Each row is where one point has got to under a steady rotation. How many ticks took it there?
The counts run from 0 to 424.
[  6   0   6  -3  27   9 -16  10  27  13 -19   5   5  -7  60 -25 -43   5
 -38  16  -9   1  -7 -15 -12   9 -16  -8  10   4  24  45 -20 -19 -13 -14
   2 -38  29  17 -28  10 -30  20 -31  -4   2  -6  15 -24 -23 -17   3  -9
 -12   0  14  13   6 -25 -29   5  34  24  -6   7   4  -1   6  10  16  37
  44  18   7] : 172
[-35  11  21  -3  -6 -12  15  -5   6   8  -6 -33 -28 -15  38   8   5 -11
 -16  27   5  37   5  -7 -29 -22  -2  16 -15  16   8  32  -8 -10   7 -14
  11  32  23  -1 -10   1  16 -28 -12 -19 -21  26  24   3   1 -44  29 -11
   5  17   5 -29  -7 -20   7   1  16  11   3 -44  -5  -1 -33  11   8  20
  20 -57  12] : 15
[ 18  25   0   6   6 -38  10   4  24  17 -20 -30  13 -46   5 -20  -8 -13
  -6  -1   0  27  14   1 -41  20   2  19 -13  28 -10  22  -7   3  -2 -22
  10   4  -4  15 -17 -33 -12 -35 -52 -21  -2   7  31   4  -2  -4   1   7
 -16  30  30  -8  21 -38 -21  10  27   1  -2 -21  38   0  -9  -4  -9  36
  20 -24   1] : 275
[ 21  50  13  -5  24  25  15   7  -6   6 -48 -27  13  -7  -4 -15  18   5
  -4 -28   6   9 -34  33   6  10   4  11  -5 -12   8  45  -9  -8  15 -35
   8 -15  18  14 -14 -30   5   1  -4 -50  20  14   8 -24  -7   6  15   6
 -15  12  19   9  32 -49  13  12   9  -5  -3 -19 -19  -9  26 -14  -5  37
  28  -3  -7] : 304
[-12  22  -8   9  20   1  11  15  15 -24 -42   5 -30  -1  26   8   9   4
 -36  24  -4  16 -20 -51  -5 -30  -2   6   6  27  22   6 -17  14   8 -18
 -13  -1  27   9  13   7   7  19 -38 -22 -18  29  29   5  -9 -27  17  -1
  -7  -3  49  28   5  -5  -1 -12  39  18   9   3 -23 -15 -10 -20 -16  24
  -9  40  -9] : 191
[-20  18   8   4  -6 -17  18  -8  19 -18 -15 -55  -4  -4   3   7  24   7
 -13  19 -15  31  -8   9  13   5   7  12 -26  18   2  24  -9 -23   9 -28
   9  21  11  -8 -24 -28  22 -25 -15 -34   0  17  26  -2   9 -26  21   2
   1  13  21 -43  16 -19  14   0  -2   9  15 -34  -9   8 -19  -2   2  16
  34 -71  -8] : 10
[ -5  14  10 -16  22 -14  34  22  31  -1 -11  11 -22 -31   0  28   0  18
 -48  19   4   7  11 -35 -12  35  23  -6  27  14  30  12 -15   6   4   2
   8 -14  15  -8  18   9 -16   0 -50 -18 -33  12 -12  35   7 -23  -1   3
  11  16  49  14  18 -21  12 -38 -17 -31   8 -11  29 -34   5  17 -12   1
  10  16   4] : 121
[  0   3  34 -41   4   1  48 -12  17  36 -15 -19 -10  -1  17  15 -13  -6
 -22   9  -6  -7 -48 -28  18   4   8   3  19 -11  16  35 -13 -27  25  -6
   7 -40  41  16 -37   6   2  35 -41 -10 -21  13  -3  -2 -23 -18   0 -11
   2  14  14 -18   8   2  24 -12  -9   1  16  -3   8  -2  -3  19  20  -6
  40 -22  -8] : 112
[  2  24  29  -6   4 -20  15 -16  26  13 -14 -36  14 -37  -5 -38 -13 -22
  13 -12   8  37 -14   3 -40 -12  14  -1 -18  14 -24  16 -26  10  14 -44
   5  10  15  30 -22 -12 -11 -27 -42 -20  -7  29  28   2 -14 -20   8  -9
 -12  25   9  -7  16  -7   5  18  41  13   3 -26   4 -10   6 -31  -7  20
  22 -25   8] : 280
[  1 -12  13   4  41 -43  17   2  22 -31 -13 -21  21 -22 -13   8 -15   5
  -3 -11   7  21 -22 -31  12  15  38  -5  -8  12  -3  13   2 -23 -15 -22
  -5   2   3   1 -50   0 -11   1 -57 -12 -40   2   0  12 -24 -18 -16  -5
 -14  -6  37   5   4 -29  -2   9  19  42   5  -7  -1  -5 -16 -27  17  -7
  40  13 -17] : 204
[ -8  26 -10  -2 -20  -1  51   5  34   0 -23 -15   1  -9  23   2  20   9
  -3  31   6  57 -17 -13  17  -5 -14  11   4  21  14   5 -20 -13  32 -22
  10  -9  42  21 -20  -9  29  37 -22   3  23 -14  24  11 -14 -17   2  16
 -38  15  28 -19   2 -18  22   4  10  26   8  -4   9 -17  -2   5 -15  15
  31 -40  12] : 261
[-16  24  31 -16   2  -5  26  19   6  -4   7  -9  12   2   1   8 -12  18
 -50  15  22  36 -11 -13   6  11  30  -6  11   5  23  10  -7  22  33   4
  32 -14  48  34 -14   6 -23  35 -29  -4   9  28  -5   9 -20 -37  13 -23
 -10  50  15  -4  -1 -18 -21 -40 -10   8  -9 -14   6 -12  31 -11 -13   7
  39   4  11] : 382
[-19  24  -9  17  26   3  -1   8   1 -26  11   9   2   0   9  15  -4  14
 -27   6 -13  31  14  12  -4 -17 -19   3 -33   6   8  32 -22  35  19 -63
  26   6  41  -8 -21 -13 -25   4 -41  -4  -6  22  14  38 -11 -13  32 -20
 -11  23  27  -1  12 -41 -16  -5   9 -16   7 -21 -18  -3 -12 -10 -13  20
  19   1  -7] : 402
[-21  17  26  -9  -5 -40  20 -13  18 -22 -11 -36 -11 -17  11  -3  11   2
 -16  23  10  32   5 -20  -9 -12  18   1   6  22  -3   2 -17 -11   8  -3
  10  32  19  21  -4   5  16 -29 -20 -27 -28  32  14   2   8 -45  16 -16
  12  36  16 -32  -4  -8   5 -14  11   7  24 -46  -9   3 -14 -14 -13  11
  20 -60  16] : 13
[-10  -3  22 -34  30  14  22  16  22  -9 -26 -32 -33   9 -10   8  -4   3
 -34 -20  38  16 -24 -17 -11 -12  13   4  48 -28 -16   2 -29 -11  18   6
  -6  13  51  16   6  14  21  19 -26 -44 -11  -6 -19  11  -2 -26   5  -7
   4   2   2 -19  24 -23  18   2  15  -4  -7 -13 -39 -16   8  -8 -17  23
  27   9   5] : 88
[  7  -5  -9  -2  41  18  32  29  13   7 -23 -24  -7 -27   0  -1  -2 -18
  -3 -10 -15  19 -28  14  -7  29   4  -5  -2 -12  15  34  -5  -2  -4 -48
  19 -19  27   1 -22  12  13  28 -29 -16 -24   9   1  -2 -11  -5 -55   3
 -28  -7   9  -8  45 -49   7   9  11  -8 -14 -15 -17 -14  -3  20   9  30
  39  14 -28] : 325
[ 32  -2   5  -2  35   6  -4  -9  22   4 -37 -50   7 -26  22 -16  -5  -2
 -35   0 -10 -11 -32 -12 -38 -10 -17  19  -7  11 -16  21  -2  16  19 -39
   9 -16  20  -2 -13 -27  19  -2 -20 -37 -32  -9   2   8  -2 -22 -16   6
  13   4  26 -27  30 -31  19  -3  40 -19  21  -3 -18  11 -31  12   5  37
   3   0  -7] : 69
[  1  13  39 -40   2 -31  21  -9   5  38 -16 -36 -26 -14  -4  17  -8  -2
 -44   7  37  10   6 -21 -10   8  39  14  16 -11  20   8 -23 -13   2  26
   1  11  27  23  10  -3  -9  -6 -47 -38 -13  33   3  -3  11 -35  35 -14
  18  19  20 -28   2 -17   4 -20 -11 -21   1 -23  -2   8  12 -10   3  12
  26 -26  27] : 361
[ 24  38  15 -11  29  15   8  -2  -7  24 -39 -28  11 -27   6 -33  -4 -11
   3 -33  -1  -1 -23  32  -5  14  17   7 -12 -13  11  50  -4  -6   0 -35
  15 -23  13  21 -18 -28  -4  -3 -13 -48   7  11   5 -26 -13   4   7   2
 -14   9  16   1  32 -55  -2  17  11 -13  -8 -18  -1   1  18 -10  10  34
  30  -8  -3] : 303
[ 23  -1  21 -33  49 -14   4  -5  29   5 -30 -21 -26 -18  15  -3 -18   1
 -31  -7   2 -23 -11 -21 -12  18   4  -4  49  -9   5  34 -20 -41  -9   5
  -1 -18   3   6  -4  -5  -2 -23 -24 -49 -35  -5 -15  -6   8 -15   9  -2
  34  13  28 -11  26 -29  20 -15  -1 -39  24  -5   5 -10 -12   9   9  22
   8 -11   5] : 95
[-28  16  28   3  22  14  20  40 -12   3   2   7 -42   9  -5  24  -1  -6
 -13 -17 -21  19  -5   5  -4   2 -11   3  28 -17  12  57 -24 -24  12 -29
   8  -6  28 -20 -11   0 -13  -3 -38 -48 -13  46  21  -4 -11 -13  25 -26
   0  25   7  11  28 -25   8 -11  -1 -17  -8 -31   0 -22  -7   1  -1  25
  21   7 -33] : 103
[ -4  22 -14   6   3  -1  21  19  29 -26 -40  -3 -16 -23  20 -15  19  29
 -22  29 -17  10  -4  -9   8  18  -6   7  25  31  34  22 -15 -39   9  -9
   6 -21  -2 -11  11  -9  13  -6  11 -38   3   4   9 -14  10 -24  14  30
  -4  32  46   8  27 -41  25  -4 -21   0  17 -11  23 -12  -2   9  -8  23
  20 -31   2] : 245
[-19  -4  16  22  17   3  18  15  14 -40 -23   1  -6 -11   1  -9  15  27
  -8   9 -11  26  12 -17  -4   0  -4   2   7   0  17  27 -26 -43  -7 -52
  -1  10  -7 -49   6   5 -10 -16   3 -56 -31  20 -12   2   0 -35  30   9
   6  -4  21  23  18 -38  43  26  10  24  12 -28 -16 -14 -18 -15  16  14
  22  -3  -3] : 223
[ 20  28 -12  -4  19  14   7   0  43 -11 -29 -19   7 -17  23  -2   6  39
 -63  35   1   5  -3 -14   5  11  -7   5   6  20  36   9 -16  24  25 -33
  22 -27  27  12  10 -22  -5  17  -8 -19   8  -7  -8  15   3 -10  14  11
  10  16  46  -5  29 -24  23 -38  -6 -35  25  11  -6  -4  17  13 -15  21
   5  -1  19] : 392
[  4   9  43  -1  12   1  15  11  34   0   0  -8   2 -15   9 -18  -8  22
 -35  24  -3  33  12 -16  -4  14  -4 -23  22  -3  36  28 -37 -10  12 -38
  14 -10  12  -3  16  19 -30 -18  -5 -39  -9  42 -13  -1 -13 -30  18 -12
  29  26   2  16  28  -5  35 -31  -8 -28  22 -24  -6 -13  18  -5  13  10
   8  -8  18] : 371
[ -2  15   2 -18   5 -17  16  -6   2 -12 -56 -19 -21 -17 -10   7   3  15
 -39   2  32   4   0 -40  -1 -17  27  27   2   7  12 -22 -26 -13  -1   5
 -20  17  18  -2  22 -18  10  11 -45 -44 -11  14  -3   0  10 -30  37  14
  -9  -5  50   4  -3 -35  22  28  18  21   3   2 -24   5   3 -25 -13  15
  16   9   5] : 213
[ -1   5  -3   7  23   2   1  -4  24   4 -40   2 -21 -25  35  -7 -19 -10
 -18  21 -15   3 -22 -40 -24 -28 -13  11 -15  17  29  28 -18   4 -17 -41
 -16 -22  22  -4 -14   2  -7  13 -47  -8 -41  24  21   0 -19 -17  -1  -2
 -10 -27  40  23   5 -11   3  13  37  12   5   5 -18  -3 -28   2  17  19
   1  23  -8] : 194
[  8  -8  14 -21  25 -18  -1 -19  44 -15 -13 -31  15   6  18  -7 -33   3
 -41   7  22  15 -23 -27  -2 -20   4  -2   1   5 -22  -3 -27  17  28 -19
  14  -5  55  36 -33  -4   0  31 -48   3  -7 -18  -3  16 -19 -24   0 -16
  -5   8  17 -27  -2 -13  -9  -3  45  13  16   8 -27  12   0 -13 -11  15
  41  -5  19] : 410
[ 10  21  29  -9  34   4   8  29  16  -6 -22  -7  17 -31  19 -12   1   3
 -25  -6  37  43  10  -9 -50  18  15  -4  40   5   4  19  -1  -1  -2   8
  12  17   9  27  19  10  -1 -17 -15 -34 -11  -6 -22   3 -15 -30   3  10
   0  16   6  27  11 -44 -13  -4  30  13 -12 -33  -7 -30   7 -12 -11  33
  18  12  30] : 295
[-17   5  -7  -4  61  10 -29   4  40 -21 -12 -23 -17  -5  28  16  -2  27
 -44   6  13   6   5   5 -15   4 -17  15   4  -6  15  34 -10   5  -8 -11
 -11  14  25 -16 -11 -18 -13 -20 -27 -24 -18 -39  -1  19  -1  -3  22  10
  19 -21  41 -11  19 -48   2  -2  24 -18   6  -3 -22 -13 -20  13   7  20
  19  -3  14] : 418
[  1  21  11 -17  16 -16 -13 -31  41 -11 -17 -17   7 -11 -15 -33 -34  24
 -33  -6  22  -7  21   7   6  19  18 -20  -6 -14   6  10 -55  -8   2 -33
   7 -10  22  17  -1  -7 -30  -7 -35 -31  17  -2   0   8  10  -3  33 -11
   2  12  25 -12  16 -25   8   6   9 -12  10  -4   4  -5  40 -25 -14  30
  48 -15  16] : 154
[-11  13  26  -9  -6 -12  29 -16  29 -13  -3 -11   0 -15 -25   0  -8  12
 -31   6  -2  16  -5 -24   6   0  19 -21 -14   6  -8  -5 -49  19  40 -61
  12  -5  32   2  -8   0 -16  19 -56 -15 -11  39   7  29   1 -23  19 -20
   4  27  22 -12  22  15  36 -14  10  -9  12  -6  12 -14  21 -22 -18   9
  21  -4 -11] : 132
[  9   9  21  -5  27 -11   9  33  12 -15 -10  -5 -14   5  -1   9   0   9
 -32  -5  -8   3   2 -21  -4  30  -9 -16  61  -5   3  33 -17 -39  13  -7
   5  -6   1 -10   0  -9  -5 -21 -29 -63 -19  28  -1  -6   7 -18  17  -7
  27  34  24  10  35 -21   4 -27  -7 -23  15 -22   8 -21   0  -8 -11  33
   3  15 -17] : 99
[-13  18  21   4 -14   4  31   1  20  -8  -4 -14   1  -8 -25  12   3  23
 -30  11 -13  19  -3 -13   9   6   6  -9 -18   6  -3   3 -42  18  40 -68
  15 -10  31  -8 -14  -9 -15  21 -49 -25   4  38  15  22   3 -17  24 -15
 -11  25  21  -8  28   8  39 -11   8  -3   6  -7  10 -16  22 -12 -20  16
  21   2 -20] : 131
[ -2  10   7  -6   0 -36  20 -21  16 -10 -13 -54  -2 -15  -5  -7   5   3
  -1   7 -10  19  -3   2  10   7  13  12 -25  14  -1  16 -12 -27   1 -29
   8  14   9  10 -31 -21  21 -22 -20 -28 -12  20  26 -11  13 -27   5  -6
   4  18  27 -52  12 -22  11   2  -1   3  21 -30   3  17 -12  -8   6  17
  36 -70  -5] : 9
[-29  17  -3  15   6  -5  16  30  11 -23 -11   0 -16 -24  26 -15  12   6
  -6  16 -43  22  -7   5  -9  12 -10   7  -3  34  20  42  -2 -22   7 -25
  18 -18  -6 -25 -18  -7  -3 -12  -3 -24 -12  28  35 -13  -3 -34   0  12
 -17  38  30  -3  23 -35  -1  -4 -12   7   2 -27  39 -14 -24   6   4  22
  26 -28 -21] : 249
[-11  17   6 -13  40  -1  15  11  -3   2  -6 -28  14 -30  -1   7   0  -9
 -12 -20  10  20 -41  12 -21  -3  27  18 -24   7  -1  29  25  39  15 -12
  29  -2  34  22 -39 -15   0  10 -36   6 -31   0   0  22 -31 -17 -23  -7
 -18  22  25 -17  11 -52 -22 -11  13  -8  -8 -25  -3  -5  -6  -5   2   3
  37   3  -6] : 58
[  8   4   9  -6  32  -1  15  20 -19  -3  -1 -10   3  13  -1  35  -6  -9
 -12 -28  14  23   6  10  -5   6 -19  20  13 -25 -19  33  -9 -19  17 -24
  18  17  39  -9 -37 -17   0  15 -46 -34 -10  -5  -3  17 -13  -7  26 -15
 -13  14   5 -19  20 -56 -11  26  20  -2   3 -30 -34  -5 -19   0 -10  31
  40  -6 -10] : 81
[-16  17  28 -22  23  -5 -23 -16  14   5 -19  21 -17  -4  67 -12 -29   6
 -33  14   5 -16   3 -23 -17 -21   5  -6   3   7  17  45 -20  -1  -8  -1
  11 -13  34  20  -8  17 -19 -11 -20  -8 -26  11   2   2 -11 -39  33 -25
  15   9  26   3 -27 -19 -25  -7  24  10   8 -14  -5  -7 -11  -5   0  23
  30 -12  31] : 166
[-35  22  21 -25   9  27  21   8  13  24  -6 -23 -19 -12  24  16  -5  10
 -53  19   8  26 -30  -1  -5  -6  19  25 -28  -5  40  26  -8  38  25  -7
  17 -16  52  12 -10   4 -11  39 -23   8  12  10   5   3 -24 -25   8  -5
 -16  12  18 -24  14 -30   3 -21  -5  -8 -20 -11  -1  -5  16  15   8  10
  38  -8   8] : 385
[-11  23  20   1  -3 -12  19  13  11   4 -11 -11 -26  -8  33   9  19   1
 -21  36  25  60  29 -20 -23 -22 -10  12  18   9  19  14 -27 -15  12  -7
  13  35  32   3  20   7  12 -12 -11 -25  -7  21   7  12   4 -41  42  -6
   0  16   8  -3  -4 -19   7  -1  16   3   9 -44 -19  -8 -17   2 -16  21
   5 -41  35] : 17
